Each path below is one point turned by a fixed rotation once a step. After each direction that follows a path, write how fast that rotation turns it, in degrees each step (0 if it stays still).
Each turn is a multiple of 5 degrees from 10 to 175, or 0.
Each row of a path follows its step; steps can be skipped.
path 1
step 0: [-15,  29,   3,   6,  24,  12, -16,  22, -24,  31,  -7,  -8,  29,  -5,  -5,
  -9, -10,   1,  31, -12,  12,   7,  27,  11,  -4,  16,  20,  -1,  30,  18,
  -6,  15,  11,  -2, -12,  -5,  -9, -28,  -1]
step 1: [ 10,  18, -15,  29,   9,  -2,  29,  -8,  47, -11, -10,  11,   4,  -5,  -4,
  16,   0,   8,  26,  -6,   0,   6, -11,  12,  -4,  13, -25, -29, -24,   1,
  -3,  -1, -25,  18, -14, -11,  -2,  17,  24]
step 2: [ -2,   0,  15,  -1, -21,  -1, -27,   3, -21,  -8,   5,   4,  19,  -5, -28,
  -2,   5,  -4, -24, -23,  11, -21, -19, -24, -18,  -6,   4,  -5,   3,  -6,
 -40,  19,  -6,  -7, -15,  23,  -5,  41, -10]
step 3: [-19, -13,  26,  -8,  26, -13,  12,   7,   1,  -7,   8,  32,   6,  28,  -2,
   3,   2, -37,   8,  -3,   8,   1,  16, -18,  17,   7,   8,   0,   8,  18,
   5, -15, -27, -23, -20, -14,   2, -40,   6]
step 4: [ -9,  31, -26,   1, -10,   0,  11,  22,  -3,  22,  23, -20, -24,  18, -33,
 -20, -10, -12,   9,  -6, -11,   5,  12,  14, -13, -14, -35,   3,  -9, -13,
   9,  -1, -30,  22,  17,   0,  -1,  16,   7]
step 5: [ -4, -20, -19,  21,  -6, -22, -13, -29,   0,  17,  -2,   7,  37,  -4,   8,
   2,  10, -13,  -6, -14,  -4,  -6,  -2,   4, -24,  14,  30, -10, -13,  18,
  -1,   8,  -3, -27,  44,  25,  -4,  10,  13]
step 6: [  9,   7,  37, -32,  35, -26,   9,  -9,  -7,  -9,   8,  10, -15,  10,  26,
   4, -13,   0,   3,  -4,   2, -24, -10,  -6, -14, -10, -20, -10, -35, -17,
   8, -25,   1,  -6,  -6,   0, -25,  -2, -21]
step 7: [  4,   4,  20,  16, -12,  18,   4, -22,  -7,  11,  39,   9, -16,  -5, -18,
 -15,   1, -13,   6,  -4,  19,  17,  21,  -6, -10,   3, -13,  42,  16,  -7,
  31,  28,  18,   0,   5,  14,  24,   5, -12]
step 8: [-15,   8, -17, -16,   3,   6,  17,  -2,   0,  41, -42,  14,  27, -18,  -2,
  13,  -6, -15,  17,  -1,  -4,   7, -10,  33, -28,  -3,  19,   6,   1, -16,
   1, -14,  10,   8,  -1,   2,  -8, -33,  12]
step 10: [ -4, -10,  -2,   3,  -7,   7,  -3,   2,   8, -33,  18,   5,  16, -17,  -1,
  20,   6, -16,   4,  -7,   5, -23, -28,  -4, -29,  19, -24,  20,  17,  -2,
 -13,  39,   7, -28, -33,   6,   4, -11, -10]
Directions:
[  2,  -3,  -2,   2,   5,  -2, -15,  -2,   8,  -2,   3,  -5,   8,  -2,   3,
  -8,  -7,   5,   1,  -2,   2,  -7,  -3,   8,  -8,   5,  -7,   4,  -4,   8,
  -3,  -7,   1,   0,   2, -13,   3,   4,   4]
85
[ -6,  -6,  13,  -3,  -2,   9,  -3,  -5,  -5,   8,  -8,  -5,  -2,   6,  -4,
  -6,  -5, -11,  -3,   5,   1,  -1,   0,   1,   6,   5,  -5,   7,   6,  -5,
   8,  -1,  -4,  -2,  -6,  -8,   2,   2,   3]
90
[  0,  -1,  -8,  -5, -10,   6,  -2, -10,   2,  -2,   6,  -6,   4,  -3, -11,
  13,   1,  -3,   5,  -1,   8,  -2,  -3,   2,   4, -12,  -5,   7,   2,   1,
  -2,   4,   2,  -6,   5,   1,  -2,   6,   4]
130
[ 0,  1,  9, -2, -7, -2, -3, 12,  0, -3,  1,  2,  1, -5, -6,  3, -8,  5,
  7,  1,  6, -8, -1, -1,  5,  4,  4,  5, -6, -4,  4, -4, -4,  1,  7,  8,
 14, -8,  6]
90
[  2, -10,  -4,   1,  -4,  -1,   4,  -7,  -5,   4,  -6,  -1,   9,  -2,   1,
   4,  -2,  -2,   5,   5,  -3,   1,   2,   7,   0,   6,   1, -10,  -3,  -5,
  -6,  -6,  -5,  14,   4,   6,   5,  13,   0]
100
[  6,  -5,   0,   4,   6,  -5,  15,   1,  -1,   0,   1, -12,   0,  -5,   1,
  -7,  -4,   0,   0,   4,   7,   6,  -6,   0,  -2,  -1,  -3,   9,  -1,   2,
  -4,  14,  -9,   5,   1,  -1,   3,  -4,   3]
115
[ -1,  -4,   0,   4,   2,   9, -10, -10,  -1,   0,  -3,   7,  -3,   9,   4,
  -7,   2,  10,   8,   4,   0,  -6,   5,  -1,  -2,  -7,   0,   0,   3,   0,
  -7,  11,  -9,   2,   5,   6,   2,  -7,  -1]
155
[  1,  -5,  -5,  -2,   5,   7,   0,  11,  -2,  -6,   8,   3,   1,   2,  10,
  -2,  -4, -15,   6,   0,   9,  -3,   9,   4,   5,  -4,  -5,   2,   3,   2,
  -1,  -1,   5,   3,  -4,   4,   4,   1, -11]
100
